Each run below is a few steps of one of 6 hidden systems, one row a step.
S, run 1, 10 rows:
[[-11 -23   7   8 -51  24  19  24  25   6  50 -26 -12  -4  29 -17  26  12
    5 -34 -14 -79]
 [-12  34 -12 -21 -16 -22  -9   1  37 -55  21   4   0  16 -88 -20   6 -21
   -5  17  12  26]
 [-18  -3  -8 -19  48  -8 -40 -10 -56  16 -56  13  52   0  25  17   6   8
    5  -2 -35  40]
 [ 17 -47  22  27  -7  35   7  25  21   9  42 -17   2  -7  83   8  20 -24
    0 -17  26 -22]
 [ 25  19  -1  18   5  -1  27 -20  15 -34  19  -6 -49  19 -74   7 -24 -18
  -26  31  52  12]
 [-11  -3 -25 -25  13  -7 -10 -29 -56  47 -73  14   3  -9 -13   3 -15  44
    6  32 -38  -9]
 [ -4 -10   8  -2 -51  24  12  36  56  24  17   1  13 -29  68 -24  18  14
   29 -13 -15 -29]
 [ 13  63  13  18   0 -17  19  -5  43 -57  28  13   0  24 -53   0 -21 -26
   -3 -35  24  33]
 [-11  -9  -1 -10  34 -37 -29 -32 -93  18 -27  -5  15  17  -3  10 -15   6
  -18 -27 -32   8]
 [-12 -61   1   1 -21  15 -16  47   8  13  39 -42 -16 -38  49 -12  45  -4
   -4  14  -8 -38]]
M, run 2, 10 rows:
[[  5 -11   2 -21 -28  46  -5  20  78   3  36  13  57  15  39 -14  24 -20
   11  27  20   0]
 [ 17  31   6 -10  -6 -41   8 -29   3 -47  -5  26  -1  22 -43 -13 -39 -36
  -38  -2  54  35]
 [  7 -15  11  29  35 -30   2 -13 -78  24 -42 -10 -36 -29  51  18 -24  13
  -12 -28  -8   2]
 [  9 -19   4  25 -23  56  18  19  42  45  36 -27 -38 -17  11  10  20  19
   39  13 -16 -46]
 [-16  46 -23 -34 -11  10   3 -12  32 -19   2  18  26  34 -93  -8   6  12
   -4  18 -19  -9]
 [-23  -5  -5 -39  11 -53 -37   4 -46  -6 -36  16  63  -5  50 -28  -6   0
  -25  -4 -20  30]
 [ 24 -34  35  33 -27   2  -7  19  21   4  39 -26 -16 -30  58 -14   2 -42
   24  -9  41  31]
 [ 15  21   5  35  19  25  25 -24   4 -29  10   3 -57  26 -78  45   0 -15
    6 -33  23  -9]
 [-21  -7 -38 -19  42   0   2   0 -38   4 -46  19   2  10  22  26  15  48
  -37  13 -47 -53]
 [  0 -15  -3 -14 -30  18   2  34  46  24  22 -21  41 -24  47 -43   0  17
    6  78  -3   6]]
Y, run 3:
[[ 20  -8   5  39  58  57  23   2  -7  46  25 -39   4   6   9  37  -9  19
   -5  55  -9   0]
 [ 11  49   0  -8 -20  37  44  -2  56  76  -6  19  21 -24 -18   8 -33   9
   12  -4  -3 -19]
 [-22  44   4 -20 -25 -30  14 -22 -24  -1 -80  25  20 -25 -25 -15 -28  15
   15 -49 -11   4]
 [-14 -37  15   1 -31 -43 -32 -10 -65 -16 -10 -27   6   5  46 -47   9  18
   29 -24 -30   3]
 [  9 -23  -2   5 -22 -31 -42  15  24 -15  91  -7 -49  23  15 -15  34 -22
   13 -11 -26 -11]
 [ -8   9 -21  -5  55  17 -15  21  26 -30  34  13  -8  10 -48  54  39 -45
  -43 -17   7  -2]
 [-12 -25   1 -16  26  60  21  13   2  -4 -37 -15  65 -13   3  21  10 -18
  -44  36  55  -4]
 [ 25  -2   9  -1 -44  11  32 -18  30   7 -33   8  -1  -9  11 -40 -42  17
   13  74  51  16]
 [ 27  37  -6  33  19 -37   6 -31 -20  12 -32  22 -58   5   4   7 -46  37
   37  17 -30  33]
 [ -6  15  10  32  33   1   8   2 -40  41  17 -21   0   7  42  22  -5  30
    9 -54 -67 -29]]
S, run 4:
[[-42 -31 -20 -30  -6   8  -7  54   2   3 -11 -39  24 -60   6 -27  33  24
  -16  58 -23 -16]
 [  0  12  10  11  -3  69   9  11  60 -24 -27  12  35  -4 -20  28  30 -22
   50 -10  28  28]
 [ 38   4  14  -7   3 -19 -21 -61 -20  18  -8  59   1  54  23  12 -38 -34
   -5 -26  34  27]
 [  8 -14   3  22   5 -56  15  12 -41   3  14 -23 -38 -28  64 -30 -36  27
  -39  26  -6 -13]
 [-15  20   1  36   1  43  36  26  17 -10   9 -54 -31 -22 -58   9  18  39
   30   9 -27 -30]
 [ -9  17 -19 -51 -19  19 -34 -26  25  43  -4  41  26  29 -64  13  19 -19
   21 -24 -19 -10]
 [-10   0  -9 -42  -8 -49 -24  22   8 -15 -12  42  47 -19  71 -27  -2 -23
  -41 -12  12  18]
 [  2  -4  31  63  22  12  32  17 -19 -75  -1 -47   2  -2  33   5   0   4
    7 -15  26  24]
 [ 25 -29  10  22  12  28 -19 -48 -39  36  28 -27 -44  45 -57  22   1 -10
   35  13  -3  -4]
 [ -1 -11 -41 -50   1 -19 -25  17  25  65   7  32 -24 -31   0   1   4   0
  -38  55 -16 -23]]
U, run 5:
[[-11 -12  -2  15   8  60  45 -25 -24 -12 -25 -24  15  43 -13  15   8  51
   -5  12  -5 -67]
 [ -8 -16 -14 -46 -64 -15 -27 -16   4  47  26  -8  -7  10 -41 -53   2  11
   16  38 -22 -25]
 [ -5  58 -10 -10   9 -61 -13  42  30  14   8  16  -2 -63   1 -16 -22 -12
   -4  -5 -29  56]
 [  2  30  25  37  41  12  21   4  -2 -35  -2   8  46  23  50  33  -3  -5
   -3 -76  -4   7]
 [ 10 -62   2  -9 -18  17 -19 -38 -26 -24  29   5 -24  66   4   7  25 -24
  -19 -12  36 -50]
 [-10 -39 -22 -11   2 -17 -26  23 -15   3  -2 -32 -59 -48 -41 -14  23  -1
   -7  71   0  11]
 [ -5  30  10  24  14  42  12  30  27  33 -28 -23  40 -47  12   9   0  23
   54  21 -26  44]
 [ 25  29  13 -13 -25  33  19 -38  49  11 -10  56  50  54  13   4 -26 -13
   12 -25  28  -3]
 [  0   2 -17 -28   1 -60   7 -29 -39 -32 -17  28 -24  21 -24 -17 -32  -1
  -72   6  27 -20]
 [-20 -14  11  28  10 -27  10  22 -66  17   9 -65 -26 -43  13 -16  -5  29
   -4 -10 -43 -19]]
A, run 6, 10 rows:
[[-13   9  -1  29 -12  41  28  30  25   9  -5  -8 -12 -21  37  17  28  39
   37 -44 -45 -54]
 [  1  29   2   6  -7 -12 -34   4  25  13  76 -17  -9  25 -46 -10  18  -6
   45 -15 -58  21]
 [ -2  -1  -4 -18  37 -49 -45  17 -20 -18  30 -10  42  -2  20 -17  -3 -35
  -37  28  -1  70]
 [  6 -51  13  11  23  45   6  -6 -18 -45 -27  -2  27  18  48  29  24 -27
  -25  -3  62  -5]
 [ 11 -17 -10   5 -13  35  13 -41  -4  -8 -23  16 -70  29 -66  28  10   4
   11   6  32 -44]
 [ -4  30 -29 -18   1 -29  12   0  -6  41 -36   4 -29 -35 -33 -17 -32  48
   -3  66 -36  -3]
 [  0  28  23   8 -14  27  33  19  22  48 -10 -17  72 -28  53 -23 -31  24
   20   9 -17  13]
 [  7  22  34   1 -38   2  -2 -19  17   3  45   8  32  29  -4 -12 -10 -44
   16 -91  16  -3]
 [-15  -8 -18 -22   0 -78 -36   9 -26 -46  26  20 -43   0   0 -10  13 -23
  -46 -38  -6 -11]
 [-14 -35 -19  27  39   9  -3  47  -5 -47 -13 -23 -31 -26  49  19  44  26
   -5  36 -19 -11]]
K, run 7 (10 x 22):
[[ 27 -21   9  47  -9   5 -29  -8  13  -8   9  -3 -73   0  11  10  20  -5
   81   8  -7  38]
 [ 11  31 -32   5  61   0  -2   2  16  31  43  20 -43  27 -26  48  -1  15
  -29  19 -47 -26]
 [-31  15  -3 -28   8  15  36  21  -5  16  11 -21  76  -2  11 -12  -9  17
  -68  -2 -11 -50]
 [-13 -11  32 -15 -67   7   2   3  12 -15 -16 -24  50 -28  -9 -50   2 -30
   25 -18  50  27]
 [ 22  -7  -4   7   2 -31 -40 -24  -8 -12 -40  35 -61 -11 -21  10  -2 -24
   42  12  22  59]
 [ 12  -1 -27  26  59  -3  -4   1 -17  -3  -4  29 -46  26  53  51  11  34
  -13   2 -49 -27]
 [ -9  11   9  12 -15  36  38  14  16   5  61 -42  35  30   5 -10   5  25
  -19 -14 -28 -63]
 [-10  14  15 -28 -36  -4   4   1   8  24  22 -40  40 -30 -73 -44 -25 -30
  -13  24  35  30]
 [ -1  -3 -10 -23  18 -22 -27   6  -6   8 -72  41   4 -54  15  11  -2 -30
    0   8  28  58]
 [ 11 -10  -6  25   6  11  -6 -16   3 -35 -33  50 -31  40  60  36  24  19
   35 -51 -17 -24]]
U, run 8 (10 x 22):
[[-43 -16 -13 -13   9  33  22  53   5  -1 -23 -39  10 -69 -22  11  38   8
  -33   6  -3 -44]
 [-13  14  19   6 -65  28   4   4  41 -35  -6 -16  31   5 -19 -37  19  16
   75 -10  -8   9]
 [ 29  13  -5 -12  -7 -51 -40 -38   7  -6 -14  64  -8  37  24 -12 -24 -14
   25  12   4  55]
 [ 14   1  -4  17  67 -25  18   6 -37  10   2   2  -1  -7  60  24 -34   5
  -74  22   9   3]
 [ -4 -11  20  28   6  56  42  -1 -18  25  41 -63   0   7 -38  15   4   4
  -17 -24   6 -53]
 [-18  -4 -13 -38 -48  11 -35  -6  25  21 -10  12 -28 -17 -73  -7  37 -16
   46 -21 -14 -14]
 [-18  20 -22 -23  -7 -43 -18  39  33 -38 -47  42  21 -42  47 -17  13  17
    6  20 -17  37]
 [ 25  15  26  47  18  -2  28  -9  -5 -42  28 -14  44  48  66  -9 -31  11
   -8   7  11  26]
 [ 31 -26  14  10  17   9 -13 -57 -44  42  43  -8 -31  50 -36  24 -21 -36
  -19  -7  27  -9]
 [-25 -22 -25 -30  14   8 -11  26 -11  45 -31  -4 -38 -71 -38  26  22  -7
  -29   8   0 -34]]
K, run 9 (10 x 22):
[[  8  62  -7  27  11 -27  44  15  24  14  16  17 -37 -12  26  11 -32  39
  -18 -27 -42 -37]
 [-40  39  10  -9 -19 -17  16  16 -26  15  11 -45  39 -29 -39 -27  -7  22
   -2 -54 -52 -22]
 [-34 -25  -5 -54 -37 -30 -58  21  -4   4   7 -12  25 -39 -28 -39  39 -37
   12  -7  -9  28]
 [ -1 -21 -19  -7  30 -11 -50  13  17 -69  -9  39  -8  13  11  26  47 -39
   -5   6  16  45]
 [ 20 -28   6  34  56  45   1 -30 -29 -28   7  -1   1  74  28  50  16   2
   -9   1  10 -14]
 [ 28 -35  14  12 -14  49  34 -20   2  45  42 -34  -8  20   6  -7 -24   7
  -22  44  37 -48]
 [  7  38   2   2 -21   8  54  15  41  25 -23  -3  -4 -60 -27 -18 -45   8
  -13  43  38   8]
 [-10  49   3  -4  -6 -13  12  -7  -5  22 -84  32  22 -39   0   0 -26  23
   39 -29 -25  28]
 [ -5   3  -4 -13 -38 -51 -39 -15 -14   4   5  32 -16  22  41 -25   8  14
   39 -56 -55 -17]
 [-11   1  -5   9   5 -55 -23  26  -6 -56  79 -27 -34  19  -6 -20  23  -8
  -23 -14 -30  -2]]
Y, run 10, 10 rows:
[[  3  -8   6  12   4  -7 -12 -46 -65   3  -7 -41 -17  32 -63 -15 -18  19
   21  37 -14  18]
 [  1 -11  -8  -9  14  -3 -42  29  10  83  27  -6  -2 -41  46   8  13  -7
   22  15 -50  17]
 [ -7  44   5  13 -17   6  30  31  61 -39  -1  33  -6 -19  13  19  10 -10
    1 -79   6 -27]
 [-16 -20  -1 -18  -3  12  -2 -46 -53 -48 -31  -4  31  56 -49   0   6  -5
  -19 -15  27 -18]
 [  2 -44  -6 -31  -9 -27 -40  10 -18  36  30 -26  12 -14  28 -43  -2  -5
  -20  83  -2  22]
 [ 20  34   0  42  10  -6  14  41  66 -21  22   9 -57 -40   8  16   0 -10
   26   2   2  33]
 [  7   7   6  23  43  54  21 -35 -22  -9 -43  24   4  44 -16  67   9   7
   11 -47   8 -23]
 [-13 -14  -6 -48 -19   1   6 -16 -24  53   5  -5  59  15  21 -37 -26  20
  -49  33  -7 -44]
 [ -9  40   2   0 -43 -51   7  29  27 -14  15 -25 -18 -53 -35 -56 -20   5
   19  19  -8  36]
 [  7 -13  13  37  26  16 -34 -10 -27 -19 -33  -1 -30   6  -4  42  33 -16
   67 -44 -10  44]]
M, run 11, 10 rows:
[[ 23  -8  -4  49  38  26  -8   3  13  -6  -7  -2 -82 -10 -22  51  21  -3
   42  20   0  21]
 [ -2  46 -27   6  44  36  30   3  37   7 -17  42  21  34  10  47   1  40
  -11   2 -42 -34]
 [ -5   0  -9 -47 -28 -11  18  -2  11  21  14  11  63  18  34 -45 -29  12
  -57  44  10 -31]
 [ 12  -4  24 -11 -39 -41 -11 -15 -26  31   0 -25  -4 -41 -31 -47 -39 -34
    6  17  40  51]
 [  3   8  20  30   0   2 -15 -13 -25  22 -28   0 -40 -26 -15  29   9 -17
   65 -80 -19  19]
 [-22  -4 -15   5 -11  22   2  23  29 -34  17  15 -20  28  20  19  49  24
   14 -48 -41 -71]
 [-21  -2 -19 -16   9 -10   5  24   8 -63  35 -29  30  30 -20 -29  15  20
  -49  64  -7 -11]
 [ 12 -16   9  -2  50   0 -30 -13 -40  18 -12 -19  47  -4   2   6 -15 -32
  -13  53  24  76]
 [ 33  -8  13   9  10  25  -5  -9  28  51 -24  47 -21 -25  38  44  -6 -46
   22 -31  41  21]
 [  6  36  -5  15 -34   0  56  -8  38 -23 -24  35 -48  -5  -4   5 -21  26
   -8 -38  16 -62]]
A, run 12 (10 x 22):
[[ 23  -3 -16   5  17 -41 -13  -4  10 -41   1  48 -12  39  89  -7 -12  20
  -16  35  -7  15]
 [ 17   9  24  68  46  34  53  -7 -25 -32  16 -42 -12  27   9  37 -16  16
  -14 -11  13 -14]
 [-10 -14   0 -18   3  20 -10  -6 -26  60  24 -41 -20 -30 -89  13   3 -29
  -16  -4   9 -20]
 [-23   0 -29 -63 -29  -9 -21  30  47  17 -30  33  31 -46  -6 -27  18 -10
  -11  48   8   8]
 [ -2  23  13  17 -21  15  14 -11  21 -55 -56  31  45  30  51  -9   2  30
   50 -20  -6  15]
 [ 29  -2  25  38  -7 -25  -2 -52 -53  13  35 -15 -42  56   4  -2 -32   6
   21 -41 -16 -10]
 [ 10  -3  -8   1  25 -37   6  30   0  33  61 -19 -46 -41   5   0 -19 -21
  -69  27   9 -10]
 [-33  15 -10  -7  32  49  17  56  39 -15 -23  -8  45 -50 -12  35  38 -13
  -17 -10   6  -2]
 [-21 -17  -4 -28 -29  32 -39 -29  -7 -11 -27   9  36  44 -43  -4  44   2
   61 -15 -23   0]
 [ 27 -15   0  -4 -30 -57 -27 -37 -14 -13  10  17 -32  38  22 -48 -32  12
   15  54   6  33]]

Name the system that made each run.
run 13:
[[-10  18  24  15  15  43  -8   6  12  -1 -20   2  72   4  26  21  21 -15
   50 -61 -14  35]
 [ 11 -30  -1 -22 -18 -21 -48 -47 -24  -5  49  24  -8  81  -6  -9  10 -29
   -2 -24   1 -14]]

A
run 14:
[[ -3   6  12 -24 -36  29 -26 -37  12   7 -29  22  35  21 -60   0  12 -33
   51 -32  21  26]
 [ 17 -15  -4 -20   4 -63 -45  -4 -14   9  -9  51  -9  -6  74 -11 -12 -32
   -6 -16   4  42]]

S
run 15, 2 rows:
[[ -1 -39 -18 -18  31 -19 -31 -38 -70   5  10   4   3  65  16   5   2  14
  -37  18 -22 -26]
 [-10  10  -5  -2   4 -15   9  54  32  21  74 -44   8 -39   7 -28  -1  -1
  -37  41 -23  -6]]

Y
run 16, 2 rows:
[[ 17  19 -33   4  47 -25  -2 -16 -12   5 -53  48 -54  -2   5  30 -21  32
   -6  47 -14  17]
 [  3  14   5  17  28  51  47  -4  -8  49  -1 -25  49  15  27   9 -30  50
  -14  40 -23 -30]]

A
run 17:
[[ -6  34 -14 -26 -12 -23 -28 -23  19 -37 -17  22  21  35 -65 -22  -3   1
   31  34  -7  52]
 [  6  13   8   4  31 -49 -30   1 -30   1  -2  31  25   5  79   8 -14 -16
   -7 -50 -24  39]]

M
run 18:
[[  6 -33   5  24  16  39   1 -43 -56   6 -63   1 -44  10 -16  45   9   6
   28 -20  16 -16]
 [ -8 -23 -28 -36 -17  -1  -7   3   2  44  11  14  12  15  53 -20   5  43
  -19  39 -44 -60]]

Y
run 19 (2 x 22):
[[  4 -21 -21 -11  25 -11 -52 -27 -17 -35 -46  50 -35  28 -20  35  33 -16
   30  -4   3  28]
 [ 15 -36 -16  19  37   8  -7 -12 -21 -23  25   7 -19  65  63  20  17  30
  -20  32 -23 -40]]

K
run 20 (2 x 22):
[[-13  -2  -7  -8   0  -9 -22 -30 -55  41 -51   7 -38 -16 -51  19   4   6
   38 -40 -31  -6]
 [-21 -30 -39 -35 -16 -32 -32  30  11 -15  16  17 -25   3  37 -24  38  35
  -13  34 -48 -46]]

K
run 21, 2 rows:
[[ 20 -10  -7  35  43   0  -4  -6 -28  23 -31 -17 -54 -21   9  18 -12  30
   27  69 -21  34]
 [ 15  17 -12   9   4  52  32   3  45  71  16  16 -15   2  15  31  -4  27
    9   8 -30 -56]]

S
run 22 (2 x 22):
[[ 16  27  -6   4 -24  14   7  18  87  -5  57  44 -18  25  24  11  16  -8
   18 -22 -11 -28]
 [ -5  53  -3 -17  24 -44  14 -16 -16 -38  10  13  46  42 -33 -15 -38  -3
  -55  -4   2  18]]

S
run 23 (2 x 22):
[[ -8 -15   0   1 -19 -23  23   0 -33   4 -19  13 -35 -18  51   3  -6  16
  -29 -61  -5 -74]
 [-11  10 -13  24 -12   4   9  41  41  -6  46 -23 -59 -24  -3   4  34  29
   19  -9 -50 -47]]

A
run 24, 2 rows:
[[  3 -42  28   3  14  39 -40 -17 -38  37  22 -43  35   9 -18  13  24 -45
   29 -15  12  36]
 [ 23 -40 -23 -29  -2  13 -20  -2  36  21   9  45 -48  -3   3  26  15 -41
  -33  31  52 -21]]

K
run 25:
[[ 20  65   2  -6   6  28  26 -28  46  27 -10  43  58  43  -8  11 -41  10
   10   4  -3  17]
 [ -4  20  -7 -41  -5 -45  11 -31 -35   6 -10  30  30  27 -11 -17 -38 -11
  -72 -32  18 -28]]

U
run 26:
[[ 36 -33 -13   7  31  25 -28 -18  26   7  35  35 -57  37  -8  52  25 -47
   -7  18  31   1]
 [ 10   0 -29 -22  27 -10  24 -12  -6   1 -28  31  -1  17  17   2 -30  30
  -66  78  18 -22]]

S
